Rows are one point carried round by a steady rotation, each followed by how many steps it has turned.
The counts run from 0 to 378.
[123 148 131 151 146 182 109 124 152 145 127  66 159 100 146  87 142 109
 101 111 108 131 131 144  80  96 161 120 135 132 167  75 146 155 112  98
 132 131 134 150 128  88 131 170]	109
[ 71 159 127 119 158 127 125  97 162 167 152 134 105 178 151 118 134 111
 124 121 127 123 123  89 158  88 149 129 117 124 116 125 125  95  96 127
 147 171 165 126 161 131 121 200]	15
[148 188 135 133  66 117 122  97 120 144 146 128 113 108 104 103 143 158
 114 135 119 121 105 119 172 144 149 152 129 156 116 151  99 110 129 188
 155 121 126  88 106 171 169 119]	247
[150 129 126  97 111  86 120 192 165 135 124 110 105 119 113 111 140 132
 147 104 159 102  77 119 145  94 137 166 118 149 167 110 107 134 117 130
 169  88 157 124 116  83  91 133]	351
[134 171 149 115 113 129 139  84 173 133 135 169 128 152 114 122 143 168
 109  87  99 124  97 108 161 158 111 129 119  97 151 108  99  81 119 148
 144 142 119 122 101 192 146 150]	252
[174 128 117 125 107 103  87 152 114 137 111 120 127 105 134 163 123 156
  96 116 106 128 108 142 100 152 133 144 167 143 161 157 159 147 102 101
  81 124  98 148 107 155 183  69]	80
[149 167 125 136 146 163 149 111 120 131 151  88 180 149 130 119 122 115
 106 162  88 118 181 142 122 155 126  89 150 113 105 152 157 122  71 108
 116 117  77 124  84 117 132 126]	288
[154 160 125 147 134 157 142 111 101 153 172  84 164 115 134  96 139 146
  95 174 109 150 124 104 160 131 193 118 126 140 107 176 119 117 100 155
 163 148 150 104 158 106 125 140]	23
[142 139 129 159 133 128 124 153 124 169 168 105 138 151 147  97 171 116
 175 171 177 115 137 154 158 134 154 106 162 128 116 102 178 124 139  96
 140 139 116 122 164  68 138 137]	202
[ 90 165 163 114 135 111 158 125 125  76 118  92 168 159 122 163 122 152
 159 153 149  88 150  87 120 142 136 136 131 156 117 127 157 114 113 144
  78 127 104 116 126 119  81  95]	52
[116 120  93 177 125 129 125 168  89  91 120  61 147 115 169 169 105 133
 139 160 128 124 109 153 100 120 159 165 113 173 127 131 146 138 134 131
  70 116 137 139 146 138 118 118]	317
[ 82 164 126 112 160 141 115  85 151 146 155 126 124 153 160 116 144 130
 123 127 126 135 124  88 138  92 171 134 102 126 126 141 126 111 111 117
 146 194 169 148 160 116 117 200]	17
[139 138 165 180 153 101 127 138 130 125 139 137 152 165 121 132 157  99
 131 137 140 144 141 133 169 138 156 119 162 117 112  54 194 128 160 165
 126  95 107  98 150 121 117 115]	216
[121 137 102 110 158  93  93 162 149 113 130  93 112 139 167 158 132 139
 124  96 116 127 111 109  89 112 143 170 145 133 168  97 145 145 120  66
  98 139 151 181 109 129 153 157]	92
[ 96  93 113 135 164 124 131 133 167 100 114 135 143 191 155 179 107 123
 156 129 134 102 126 161  90  79  99 157 106 156 134 114 155 134 155 115
  79 122 107 129 122 127 124 166]	311
[123 139 156  80 166 130 133  98 148 123 105 137 102 136 108 151  95 134
  95  90  91 132 137  57 111 138 114 140 146 103 129 166 137  99  54 112
 118 139 126 135 111 155 125 140]	269
[131 131 136 165 148 105 122 129 124 162 158 124  84 153 119 116 123  90
  87 116 104 106 129  90 175 103 157 123 158 154  99 151 132 103  63 166
 148 109 139  97 150 129 103 160]	10
[115 121 106 111 153  79 115 169 174 132 132 119 101 185 153 156 125 136
 131  86 116  99 103 122 114 111  95 156 154 123 162  86 137 114 117  73
 110 115 129 155 110 145 159 159]	89
[ 92 127 101 130 139 140 122 158 155 168 125  85 108 141 144 112  92  94
  92 104  87 150 134 119 116  91 110 135 137  92 108  72 130 112 108 105
 151  97 116 120 122 153 174 177]	103
[127 119 134  79 127 160 107 122 104 165 110 141 134  58 100  92 131 152
  89 156 120 158 140 147 108 118 158 120 112  84 120 133 105 161 115 111
 136 164 140 175 125  86 111 152]	373
[134 167 143 119 100 123 141  87 169 141 140 165 120 151 108 117 141 169
 105  98 100 119  97 111 165 155 112 132 119 100 137 117  91  83 121 161
 156 135 113 109  96 193 157 152]	251
[110 121 115 102 162 118 132 177 172 103 148 193 109 134 133 157 109  97
 124  84 127 148 145  91 155 147 101 108 130  94 119 127 130 114 113  82
 121 137  94 181 146 139 116 142]	179
[ 86 145 120 132 150 169 101 120 173 155 119  89 129 128 154 105 115  93
  93  94  98 151 141 129  89  86 131 127 122  97 146  65 141 134 109  89
 135 127 117 152 122 127 156 184]	106
[145 197 137 137  68 116 115  94  95 138 138 108 120  89 115 109 150 159
 119 146 127 125  98 116 157 151 175 158 129 156 126 149 110 121 124 179
 129 137 149 103 123 159 157 107]	245
[132 178 156 110 122 128 137  83 178 127 132 169 132 147 116 131 147 169
 108  84  97 125  98 102 155 166 117 124 124  98 166 104 107  88 112 138
 134 151 127 132 107 186 141 145]	253
[172 119 132 146 136 177 113  72 156 174  80 120 132 159 117 128 112 110
  99 116 119 168 131 165  96 107 128 163  99  70 154 106 131 137 115 152
 133 108 114 135 113 107 121 157]	121
[ 81 144 103 170 102 171 110 141 167 108 123 107 150 133 175 132 123 130
 128 104 121 122 103 160 105 120 132 118  79 122 169  76 121 106 139 123
  96 130  84 152 131 171 127 145]	328
[148 110 113 102 132 124 154 123 130 117  97 143 131 119 105 150 103 139
 138 149 127 167 112 155 121  89 129 202  74 111 111 118 101 149 168 168
 148 107 172 124 108 110 104 169]	133
[115 138 138 158 149 107 127 125 134 168 161 125  86 166 120 113 127  90
  96 117 107  99 126  89 176  99 151 122 152 145  96 140 130  98  66 163
 152 116 143  92 154 130 107 166]	11
[131 114 132 122 154 129 123 201 131  99 171 132 128  73 132 119 138 103
 132 120 147 116 148  96 135 130 153  97 165 175 116 153 152 154 115  76
 125 145 118 164 160  73 112 130]	185
[123  75 114 116 136 129 145 209 113 151 159 131  97  84 133 111 116 118
 137 147 143 134 129 113 155 119 126 106 168 143  80 163 141 122 116  91
 150 132 117 119 178  96 151 143]	189
[124  68 162 161 158 133 112 118 101 100 112 140 114  98 130 155 149 180
 112 129 131 150  97 119 110 114 184 157 126 131 118 107 155 125 183 171
 107 151 141 119 155 141 123 168]	225
[145 110 126 145 131 153 152 115 111  89  88 128 135 107 103 159  96 131
 100 128  99 165 133 134 114 133 142 173  76  86 108 113 104 129 128 186
 114 102 135 148 116 139  61 152]	137
[107 108 124 135 156 105 143 139 161 128 117 139 149 201 134 175  87  90
 147 146 126 109 143 162 123  87  85 149 133 154 116 120 167 138 134 131
  87  80 101  91 120 130 143 124]	308
[154 157 138 113 109  94 100 176 176 124 116 108 117 123 113 115 145 110
 140  86 160  99  89 116 136 102 148 157 125 156 188 106 124 142 107 132
 149  86 139 131 113  79  85 108]	349
[169 161 153 161 139 131 147 103 147 142 101  96 165 156 109 125 137  98
 143 135 136 127 122 160 125 123 140 161 117 118 168  72 142 144 114 153
 122  91 159 134 125  72  66 125]	126
[112 142 126  81 164 136 169 124 159 149 145 139 197 164 141 135 126 130
 161 181 111 130 144 180 133 114  86 111 138 133 126 117 159 144 138  76
 125 137 135 104 107 111 173 142]	294
[136 199 141 144  72 125 112  92  88 133 134 105 121  86 121 113 156 167
 124 145 129 120  94 114 148 151 185 157 127 156 135 142 115 123 129 174
 122 153 158 116 127 157 148 112]	244
[115 162 143 115 116 123 114 167 135 132 130  94 113 102  93  84 132  93
  94 112 117 110 160  97 138 121 151 111 127 100 110  91 113 133  76 145
 157  85 106 139  99  90  60 137]	363
[114 169 116 150  77 145 105 166 147 119 131  92 167  74 156 111 139 121
 136 124 140 130  80 165 123 115 159 130 106 175 189 104 127 152 140 128
 116 115 132 127 141 132 143  88]	333
[124 119 120  79 173 144 145 115 151 135 132 148 195 150 144 154 124 150
 147 177 110 145 136 185 110 110 100 127 123 129 138 137 161 155 153  77
 115 151 132 123 104 115 181 152]	296
[117 161 132 104 155 134 176 131 151 152 159 118 201 167 132 119 125 114
 149 176 107 111 158 169 145 131  89  95 149 132 122 110 161 128 111  85
 126 118 118 100 104 112 158 130]	292
[159 126 117 135 117  73 110 171 159 149 140 119 102 172 122 140 122 121
 113  96 108  79 121 136 128 126  91 140 173 153 146 119 141 124  98 112
 115  76  84 115  92 144 167 112]	85
[104  94 107 152 163 134 124 138 143  84 116 112 149 170 169 179 117 143
 156 138 134 106 116 156  79  96 129 162 100 156 145 121 150 135 150 114
  70 135 121 149 129 125 109 171]	313
[127 166 130 121 153 144 176 125 143 146 156 106 198 169 130 115 128 112
 138 177 102 110 163 162 143 138  96  84 155 132 118 113 162 124  98  90
 125 109 105 103 102 113 143 125]	291
[126 137 171 169 153  95 129 137 141 127 142 143 150 166 117 134 158  98
 139 137 143 141 137 131 172 123 148 123 161 126 113  53 189 131 175 163
 130  99 118  89 151 121 125 117]	217
[ 78 148 134  77 108 101 164 146 119  86 139 105 149 134 126 145 120 176
 174 178 158  84 138 112 124 112 121 152 116 181  93 146 133 125 159 137
 110 132 117  93 110 124 134 123]	56
[125 144 128 135  65 164 137 118  90 134  99 152 128  52 101 129 103 125
 121 140 128 126 121 152 130 162 132 131  99 127 127 170  98 138  88 156
  82 145 122 156 151 141  93  90]	154
